[[119 130 116 124 133 134]
 [103 108 100 119 125 134]
 [143 123 134 137 135 124]] -> 135

[109 114 150 140 129] -> 140

[109 150 139 155 138 108 151] -> 108

[121 128 124 158 141] -> 158

[[124 156 118 145 140 135 129]
 [124 156 118 145 141 135 129]] -> 135

[[121 128 115 134 149 139 117]
 [145 118 120 130 126 134 123]] -> 134

[156 156 118 126 133 116 127] -> 116
---
[[153, 148, 103, 143, 143, 103, 142], [110, 135, 138, 109, 136, 133, 118], [108, 115, 158, 104, 103, 143, 111]]	110
[[107, 108, 140, 98], [144, 143, 137, 135]]	144
[[150, 116, 129, 130], [101, 134, 122, 130]]	101
[[120, 127, 144, 128, 140, 155], [126, 137, 120, 117, 113, 119], [149, 122, 142, 117, 139, 111]]	126
[[141, 102, 122, 115], [121, 140, 152, 112], [132, 110, 134, 142]]	121
[[119, 138, 108, 114, 126], [104, 140, 102, 121, 121], [105, 148, 103, 118, 117]]	104
[[144, 142, 114, 141], [120, 123, 158, 127], [136, 138, 149, 140]]	120
[[112, 120, 125, 124, 121, 130, 115], [126, 150, 124, 143, 141, 138, 132], [132, 138, 118, 126, 140, 115, 142]]	126
[[149, 127, 112, 123, 123, 140], [117, 139, 113, 117, 140, 134], [121, 120, 152, 140, 123, 115]]	117
[[136, 109, 105, 106, 100, 122, 143], [101, 150, 141, 149, 116, 136, 110], [114, 103, 157, 115, 135, 145, 107]]	101
---
[[116 115 131 118 133 133 122 123 116 117 118 118 132]
 [134 134 103 129 102 107 125 121 132 135 128 128 108]
 [140 137 108 131 108 109 123 123 138 138 128 132 108]
 [132 130 138 139 137 138 134 131 131 130 132 139 138]
 [119 117 118 143 116 118 135 135 118 121 139 144 120]
 [141 142 114 127 111 111 124 121 142 142 126 128 111]
 [106 108 124 117 130 129 118 124 105 109 118 114 126]
 [112 114 112 123 112 116 124 127 110 115 126 123 116]
 [131 133 150 133 149 146 133 130 130 129 131 131 147]] result: 116

[[116 121 142 126 123 130 111 119 136 113 139 142]
 [117 111 126 147 138 108 115 127 136 128 122 130]
 [115 129 139 117 145 106 135 111 123 137 121 143]
 [115 118 118 135 145 132 129 106 110 127 148 141]
 [115 118 118 137 146 127 122 105 116 137 150 134]
 [114 127 140 115 145 108 131 117 115 142 118 143]
 [115 117 118 129 138 135 142 123 114 114 127 131]
 [114 133 117 138 119 132 109 133 108 145 118 148]
 [116 117 133 149 130 103 125 131 123 118 136 148]
 [115 118 143 133 115 123 131 108 125 145 124 119]] result: 148

[[129 129 129 129 129 129 129 129 130 130 116]
 [129 130 130 131 129 131 130 131 129 130 117]
 [129 129 129 129 131 130 130 129 129 129 104]
 [130 130 130 130 130 130 130 130 129 130 110]
 [129 129 133 131 131 129 131 130 130 130 104]] result: 110

[[121 141 142 130 128 141 125 115 133 137]
 [135 111 124 134 134 121 135 135 130 122]
 [137 112 112 126 137 112 139 146 125 114]
 [130 133 117 116 127 120 130 138 120 119]
 [135 116 140 136 112 138 124 121 134 133]
 [138 111 108 125 138 107 141 147 124 113]
 [123 135 156 140 119 154 120 103 141 149]
 [126 121 155 147 117 151 119 105 142 146]
 [126 142 116 113 130 121 130 136 119 122]
 [126 139 135 126 128 135 128 120 130 133]] result: 122

[[135 117 146 153 138 134 123 134 154 104 117 144]
 [133 106 128 151 106 119 110 115 155 101 135 152]
 [120 137 141 135 138 132 141 119 117 137 117 122]
 [114 137 144 137 140 133 134 129 131 126 128 111]
 [118 138 144 131 150 136 134 127 142 114 117 115]
 [111 129 149 103 136 138 135 150 148 144 145 121]
 [139 150 117 144 134 141 146 111  98 146 119 117]
 [112 102 118 112 111 147 120 151 157 127 150 138]
 [124 136 143 141 147 134 143 113 124 131 119 124]
 [129 122 148 141 129 135 122 137 154 108 123 126]
 [122 142 136 140 141 138 137 122 122 133 126 117]
 [116 133 145 138 129 143 128 127 137 125 126 117]] result: 117

[[136 144 126 154 120 143 136 122 131 130 112]
 [124 120 126 123 132 121 128 122 130 140 129]
 [129 116 111 120 118 130 125 123 132 135 127]
 [123 121 139 129 129 129 128 137 116 124 124]
 [136 133 130 131 133 135 130 118 136 127 122]
 [126 126 132 114 128 110 124 124 124 136 134]] result: 122
